One turn sends every row of this set to another row. A few are shown first. Where does it send the rows asked after them?
mebez: -.21	-.04	.13	-.38	.20	-.03	.11	.02	.27	.16	-.03	.01	.14	.03	-.14	-.08	.08	.17	.15	-.15	-.13	-.03	-.08	-.14	.03	.16	.08	.14	.09	.01	.02	-.12	-.11	.06	.03	.17	-.12	-.14	.10	.10	.06	.05	-.28	.10	-.08	.14	.10	.16	-.18	.07	-.05	-.06	.08	-.12	-.14	.16	-.21	-.02	-.04	.19	-.20	-.04	.22	-.15
tak: -.17	.01	-.07	-.07	.13	-.07	-.07	-.06	.07	-.02	-.06	.10	.09	.06	-.20	-.14	.18	.02	.13	-.01	-.14	.02	.01	-.18	.06	.08	-.02	.22	.02	-.25	.22	-.12	-.04	.11	.14	.06	.07	-.09	-.02	.14	-.09	.18	-.07	.12	.05	.07	.09	.03	-.01	.29	-.12	.10	.19	.12	-.13	.09	-.23	.04	.04	.20	.02	-.12	.06	-.07
delo: -.14	-.03	-.05	-.10	.15	-.10	.04	-.08	.06	-.01	-.11	.18	.02	.08	-.22	-.10	.23	.05	.14	.03	-.17	-.05	.00	-.11	.06	.02	.02	.12	.07	-.16	.22	-.12	-.04	.05	.07	.04	.02	-.11	-.04	.20	-.03	.20	-.09	.11	-.04	.04	.06	.02	-.06	.26	-.12	.12	.22	.15	-.09	.13	-.17	.10	.04	.16	.04	.02	-.01	.05
Voz: -.13	.15	-.04	-.08	.15	.12	.09	.00	-.09	.00	-.07	.09	.13	-.05	-.39	.15	.07	-.11	.01	-.06	-.01	-.10	-.24	-.24	-.02	.09	-.18	.05	.06	-.08	-.01	-.16	-.09	-.11	.08	-.02	.05	-.10	.11	.09	.05	-.06	-.12	.07	-.07	-.10	.13	.01	-.07	-.02	.15	-.11	.17	-.11	-.03	.08	-.15	.09	.16	.26	-.05	-.09	.21	-.09
guzu: -.10	.14	.02	-.12	-.03	.13	.07	-.03	.06	.01	-.05	-.02	-.05	-.06	-.20	-.15	.20	.08	.15	.05	-.22	.11	-.19	-.05	-.04	.06	.08	.13	.12	.09	.07	-.09	-.03	-.07	-.09	-.19	-.03	.01	.04	.08	.20	.21	-.03	-.05	-.31	.13	.10	.00	-.01	.03	.00	.16	.08	.03	.01	-.02	-.24	-.03	.07	.25	.04	-.08	.04	-.01
buv: -.17	-.07	.09	-.20	.16	.14	.11	.01	.09	.06	-.09	.04	.09	.11	-.12	-.09	-.14	.00	.21	-.05	-.24	-.06	-.25	-.12	-.01	.09	-.05	.10	.04	-.22	.10	-.10	-.21	-.05	.09	.05	-.06	-.04	.01	.00	.13	.10	-.18	-.07	-.01	.06	-.02	.09	-.04	-.08	.02	.11	.00	-.02	-.03	.15	-.02	.28	.05	.28	-.04	-.22	.10	-.07
lidis: -.15	.10	-.12	-.14	.13	-.01	.20	-.14	.27	-.02	.10	.01	.11	.04	-.28	-.01	.10	.07	.19	-.03	-.20	.07	-.10	-.15	.04	.07	-.23	.21	-.19	-.06	-.07	-.17	.00	-.05	.04	-.14	-.13	.03	.01	.16	.17	-.05	-.19	-.04	-.15	.06	-.05	-.03	-.23	.15	.01	.00	.15	-.18	.00	.16	-.13	.13	.02	.36	-.10	-.06	.21	-.07
natim: -.36	-.07	.11	-.21	.17	.08	.00	.16	.19	.07	.07	.25	.11	.14	-.15	-.08	.13	.14	.02	.00	-.16	-.23	-.04	-.12	-.05	.19	.12	.10	.16	.04	.08	-.08	-.05	.06	.01	.15	-.13	-.07	.06	.11	.01	.07	-.26	.04	-.03	.19	.13	.14	-.20	.05	-.02	.03	-.02	-.04	.08	.10	-.01	.03	.03	.28	-.06	.05	.10	-.14
gigu: -.09	.07	-.09	-.29	.10	.12	.02	.05	-.10	.00	.06	.11	.10	.01	-.37	.04	.01	.03	.19	.09	.12	-.09	-.04	-.06	.04	-.01	-.08	.06	.18	-.09	.16	-.22	-.15	-.11	.08	-.03	.06	-.01	-.10	.22	.05	-.02	-.07	.04	-.04	.05	-.02	.07	-.02	-.06	.14	-.10	.21	.10	.07	.02	-.11	.08	.10	.16	-.09	.01	.16	-.04
Zope: -.29	-.04	.11	-.14	.07	-.09	-.02	.11	.06	.14	.05	-.09	.08	.02	-.16	-.09	.01	.24	.24	-.10	-.13	-.01	.05	-.05	-.08	.12	-.01	.18	.11	.05	.09	-.13	-.10	-.09	-.07	-.23	-.12	.03	.04	.14	.12	.09	-.18	-.03	-.15	.12	-.04	.11	.01	-.06	.00	-.11	.06	.04	-.21	-.01	.12	.13	.04	.17	-.08	-.06	.17	-.04
Vad: -.37	-.03	.14	-.26	.15	.05	.00	.14	.20	.04	.08	.22	.11	.15	-.14	-.11	.13	.11	.01	.00	-.14	-.20	-.02	-.12	-.07	.18	.16	.14	.08	.06	.08	-.06	-.08	.05	.01	.17	-.13	-.06	.05	.09	.01	.03	-.27	.05	-.01	.21	.13	.16	-.18	.02	-.04	-.01	.02	-.07	.04	.12	-.01	.03	.05	.26	-.06	.05	.10	-.12
kipur: -.14	.09	-.03	-.07	.15	.18	.09	.00	-.09	.02	-.07	.11	.12	-.04	-.40	.14	.12	-.13	.04	-.05	-.03	-.10	-.23	-.20	-.01	.08	-.19	.09	.11	-.06	-.03	-.13	-.10	-.15	.03	.02	-.01	-.10	.07	.08	.04	.00	-.14	.08	-.14	-.11	.14	-.01	-.06	-.04	.12	-.08	.17	-.14	-.05	.13	-.16	.09	.16	.25	-.08	-.09	.24	-.10
Bazip: -.24	-.02	.10	-.35	.22	-.02	.14	.02	.23	.16	-.05	.01	.14	.03	-.13	-.09	.11	.22	.16	-.17	-.15	-.06	-.11	-.12	.04	.14	.04	.12	.11	.00	.01	-.14	-.08	.06	.01	.14	-.11	-.19	.10	.13	.06	.11	-.25	.09	-.05	.17	.08	.18	-.18	.08	-.04	-.07	.09	-.13	-.12	.20	-.20	-.06	-.06	.19	-.21	-.06	.19	-.17
Sodob: -.17	.16	-.04	-.33	.12	.11	-.05	-.04	.22	-.05	.08	.17	.10	.05	-.14	.01	.12	-.02	.16	-.02	-.08	.17	-.08	-.12	-.03	.13	-.02	.19	.02	.01	.08	-.25	.11	-.02	.01	.00	-.09	-.05	-.09	.09	-.13	-.10	-.15	.03	-.03	.25	.04	.08	.00	.13	.10	.03	-.02	.07	-.05	.17	-.22	-.11	.01	.35	.04	-.08	.15	-.25
sen: -.39	-.05	.14	-.02	.09	.06	-.06	-.02	.06	.12	.04	-.16	.08	.05	-.21	-.01	-.05	.09	.04	-.11	-.16	.03	.02	-.19	-.13	.12	-.03	.03	.07	.00	.08	-.14	-.11	-.07	-.03	-.15	-.14	.00	.19	-.08	.13	.10	-.12	.13	-.24	.11	.10	.09	-.12	.14	.05	-.03	.05	-.10	-.11	.07	.11	.06	.11	.24	-.05	-.07	.12	-.08
Daki: -.04	.13	-.07	-.25	.01	.17	.05	.10	-.07	.02	.07	.06	.04	-.04	-.34	-.11	.04	.02	.18	.05	.09	-.03	-.12	-.04	.02	-.05	-.03	.17	.15	.00	.15	-.20	-.14	-.12	.02	-.03	.05	-.01	-.10	.10	.13	.14	-.05	.05	-.19	.09	.02	.01	.00	-.09	.09	-.06	.22	.09	.05	-.02	-.21	.01	.06	.15	-.15	-.01	.17	-.09
Rego: -.29	.02	.03	-.12	.04	.18	.13	-.18	.12	.03	.06	.09	-.01	-.04	-.28	-.02	.24	.25	.16	-.07	-.09	.05	-.06	-.11	-.04	.16	.03	.11	.35	-.07	.08	.00	-.12	-.08	-.01	-.12	-.05	-.14	.10	.14	.00	-.02	-.15	.13	.04	.10	.19	.14	-.14	.12	.01	-.03	.13	.06	-.16	.00	-.08	-.12	-.02	.34	.03	-.11	.05	-.17
mil: -.14	.04	.00	-.02	.10	-.06	-.02	-.03	.10	-.01	-.16	.20	-.01	-.08	-.17	.01	.15	-.06	.12	.00	-.24	-.09	-.20	-.32	-.06	.03	-.04	.05	.00	.01	.15	-.23	.02	-.02	-.07	.01	.01	-.05	.13	.20	-.01	.07	-.20	.05	-.02	.05	-.07	-.12	-.15	.16	-.25	.01	.16	-.01	.05	.13	-.23	.13	.02	.18	-.06	.08	.19	-.07
Risof: -.28	.01	.18	-.18	.00	.17	.06	-.02	.09	.06	-.03	.13	-.02	-.02	-.24	-.02	.13	.10	.22	.02	-.08	-.02	-.20	-.12	-.11	.20	-.06	.16	.23	.10	.12	-.02	-.11	-.09	-.19	-.17	-.09	.03	.17	.30	-.05	-.04	-.13	.08	.00	.18	.10	.00	-.15	.15	.00	.02	.12	.05	-.06	.06	-.03	-.18	.01	.33	-.17	-.06	.23	-.25
Befi: -.29	.02	-.11	-.06	-.14	.03	.06	-.06	.01	-.04	-.13	-.06	-.05	-.03	-.20	-.05	.16	.10	.06	.08	-.22	.06	-.19	-.12	.02	.13	.05	.12	.14	.06	.09	-.07	-.02	-.07	-.04	-.15	.04	.03	.10	.09	.08	.19	-.02	-.12	-.26	.13	.16	.04	-.09	-.04	-.04	.12	.12	-.05	-.07	-.02	-.18	-.06	.15	.15	.03	.02	.19	-.18
maler: -.29	.02	-.12	-.14	.06	.10	.06	-.06	.14	-.11	.07	.00	.00	.13	-.23	-.13	-.12	.02	.12	.19	-.16	-.08	.01	-.05	.07	.11	-.07	.22	-.07	-.10	.01	-.14	-.07	-.05	.15	-.11	-.07	.02	-.06	.14	.04	.02	-.14	-.02	.06	.19	-.01	-.11	-.35	-.01	.03	.07	.07	-.18	.09	.08	.01	.02	.10	.12	.04	-.08	.06	-.11
leral: -.12	.07	-.09	-.16	.10	.03	.22	-.08	.25	.02	.10	.02	.09	.02	-.31	-.15	.01	.09	.21	-.10	-.26	.03	-.18	-.16	.09	.11	-.20	.25	-.13	-.14	-.05	-.13	-.10	-.04	.18	-.08	-.10	.01	.03	.14	.24	-.03	-.21	-.09	-.06	.04	-.05	-.05	-.22	.06	.02	.06	.09	-.12	-.02	.07	-.09	.17	-.01	.32	-.05	-.14	.16	-.09
veza: -.10	.03	-.13	-.28	.07	.15	.06	.06	-.07	.01	.03	.11	.07	.04	-.36	.05	.04	.01	.19	.06	.07	-.09	-.06	-.03	.03	-.04	-.06	.10	.23	-.06	.15	-.23	-.15	-.14	.08	-.07	.02	-.01	-.14	.17	.07	.05	-.06	.08	-.10	.06	.03	.09	-.04	-.12	.12	-.12	.24	.11	.07	.07	-.10	.10	.07	.18	-.10	.03	.16	-.05
demol: -.15	.12	-.12	-.04	.01	.17	.06	.04	-.08	-.01	-.04	.07	.07	-.07	-.33	.06	.11	-.09	-.09	-.07	-.05	-.09	-.24	-.23	-.03	.11	-.05	.14	.12	.00	-.02	-.10	-.09	-.09	.11	.04	.03	-.07	.07	.06	.05	.09	-.08	.05	-.20	-.04	.18	-.04	-.05	-.05	.11	-.08	.15	-.11	-.07	-.01	-.16	.05	.17	.20	.01	-.05	.23	-.16
Gagig: -.29	.03	.19	-.15	.00	.19	.04	.02	.06	.08	-.01	.15	.03	.03	-.26	.01	.12	.13	.23	.03	-.08	.00	-.17	-.11	-.13	.14	-.07	.17	.22	.12	.11	-.02	-.06	-.07	-.18	-.18	-.07	.04	.17	.29	-.05	-.04	-.05	.07	.01	.15	.07	-.01	-.15	.12	.02	.01	.10	.01	-.05	.07	-.03	-.12	.02	.33	-.22	-.09	.22	-.27
Vidot: -.29	-.02	.02	-.13	.05	.19	.12	-.19	.09	.03	.03	.10	.02	-.02	-.32	-.01	.22	.29	.18	-.11	-.06	.03	-.05	-.09	-.06	.09	.00	.08	.35	-.06	.08	-.01	-.09	-.10	.04	-.13	-.08	-.14	.08	.14	.01	-.01	-.10	.15	.01	.12	.17	.12	-.12	.11	.02	-.02	.10	.02	-.22	.04	-.06	-.09	-.01	.35	.03	-.09	.05	-.19
tam: -.10	-.02	-.09	-.10	.14	-.08	.01	-.10	.06	.00	-.11	.13	.00	.03	-.21	-.07	.19	.07	.14	.05	-.16	-.11	.00	-.11	.06	.03	.06	.10	.07	-.20	.29	-.12	-.09	.03	.10	.06	.04	-.13	-.02	.21	-.04	.21	-.06	.08	-.01	.02	.03	.02	-.10	.25	-.14	.10	.23	.11	-.09	.08	-.17	.11	.04	.17	.02	.03	.03	.04
likor: -.39	-.05	.12	.04	.17	.08	-.06	-.02	.09	.10	.02	-.12	.07	.09	-.25	-.02	-.03	.10	.07	-.09	-.14	.01	.02	-.18	-.10	.11	.00	.04	.03	.05	.06	-.14	-.08	-.10	-.03	-.13	-.13	.00	.17	-.09	.13	.12	-.14	.13	-.26	.09	.12	.12	-.14	.16	.06	-.01	.01	-.13	-.10	.06	.09	.06	.07	.23	-.06	-.10	.11	-.11
Gifat: -.29	-.05	.08	-.12	.09	-.07	-.02	.12	.09	.11	.03	-.06	.07	.05	-.17	-.06	.02	.27	.28	-.08	-.15	-.01	.03	-.04	-.04	.11	.04	.19	.07	.10	.05	-.14	-.06	-.05	-.04	-.20	-.11	.04	.01	.16	.12	.10	-.15	-.03	-.18	.12	-.05	.14	-.01	-.03	.00	-.13	.05	.03	-.22	.01	.14	.10	.00	.15	-.08	-.05	.20	-.06
Rik: -.18	.10	-.03	-.08	.05	-.02	-.11	.03	.14	.00	-.05	.23	.03	-.07	-.14	-.03	.10	-.06	.15	-.06	-.18	.00	-.17	-.31	-.06	.04	-.10	.12	.01	.01	.15	-.28	.12	.06	-.01	-.05	.02	.03	.02	.20	-.05	.03	-.24	.09	.04	.19	-.06	-.12	-.03	.16	-.25	.02	.10	.07	-.02	.14	-.23	.06	-.02	.20	.04	.01	.20	-.13
kuf: -.25	-.01	.00	-.19	.15	.10	.07	-.03	.05	.02	-.11	-.01	.08	.15	-.06	-.07	-.18	.01	.13	-.10	-.22	-.05	-.19	-.14	-.04	.06	-.02	.10	.09	-.11	.14	-.19	-.10	-.15	.15	-.05	-.05	-.08	.02	.01	-.03	.04	-.18	-.09	.00	.22	-.01	.06	-.20	-.20	.02	.04	.05	.00	.03	.23	.00	.21	.04	.12	-.02	-.05	.15	-.17
Rup: -.29	.00	-.05	-.23	.02	.01	-.02	-.03	.20	-.11	-.03	.20	.13	.07	-.19	-.01	.14	.00	.16	.09	-.04	.09	-.09	-.17	.03	.21	-.06	.24	-.04	-.17	.02	-.11	.03	.07	.01	.08	-.03	-.01	-.02	.04	-.09	-.03	-.11	-.04	.03	.11	.12	.16	.02	.12	.06	-.02	.02	.04	-.15	.10	-.22	-.10	.11	.39	-.02	-.17	.17	-.30
Guvop: -.27	-.08	-.14	-.13	.06	.01	.02	-.10	.16	-.17	.08	.06	.05	.14	-.29	-.04	.02	.08	.13	.24	-.12	-.07	.14	-.04	.13	.10	-.06	.22	-.05	-.13	-.07	-.14	-.02	-.03	.08	-.10	-.11	.03	-.12	.21	.04	-.02	-.12	-.02	-.07	.10	.00	-.07	-.30	.05	.03	.03	.05	-.14	.04	.07	.00	.04	.12	.22	.02	-.03	.05	-.03
Mudu: -.28	.00	-.12	-.15	.08	.05	.01	-.06	.18	-.18	.10	.01	.03	.12	-.28	-.03	.02	.09	.11	.23	-.09	-.09	.14	-.03	.13	.06	-.03	.22	-.11	-.13	-.01	-.16	.00	-.03	.09	-.11	-.07	.02	-.11	.22	.07	-.02	-.11	.01	-.07	.08	.02	-.07	-.27	.07	.00	.07	.06	-.14	.04	.05	-.01	.00	.15	.21	.05	.03	.09	-.03
tik: -.14	.13	-.09	-.14	.11	-.02	.18	-.12	.29	-.03	.07	-.03	.10	.01	-.28	-.04	.12	.09	.16	-.03	-.19	.04	-.08	-.17	.05	.05	-.17	.24	-.21	-.07	-.09	-.18	.02	-.03	.06	-.14	-.09	.03	.03	.23	.20	-.08	-.17	-.03	-.16	-.02	-.03	-.02	-.23	.12	-.02	-.02	.13	-.15	.01	.12	-.15	.10	.05	.34	-.09	-.06	.22	-.09
Nurig: -.22	.00	-.01	-.02	.09	-.07	-.02	-.05	.11	.04	-.16	.21	-.01	-.04	-.16	.00	.15	-.07	.10	.01	-.22	-.01	-.18	-.31	-.04	.02	-.07	.04	.05	.05	.14	-.25	.06	.03	-.12	.01	.01	-.03	.07	.22	-.02	.07	-.20	.05	-.02	.06	-.04	-.11	-.12	.17	-.24	.02	.19	-.02	.04	.18	-.25	.13	.02	.15	-.06	.05	.21	-.09

delo goes to -> lidis
Befi goes to -> Rup
Now these:
maler goes to -> demol
Vidot goes to -> Bazip
Zope goes to -> Risof
Voz goes to -> tam

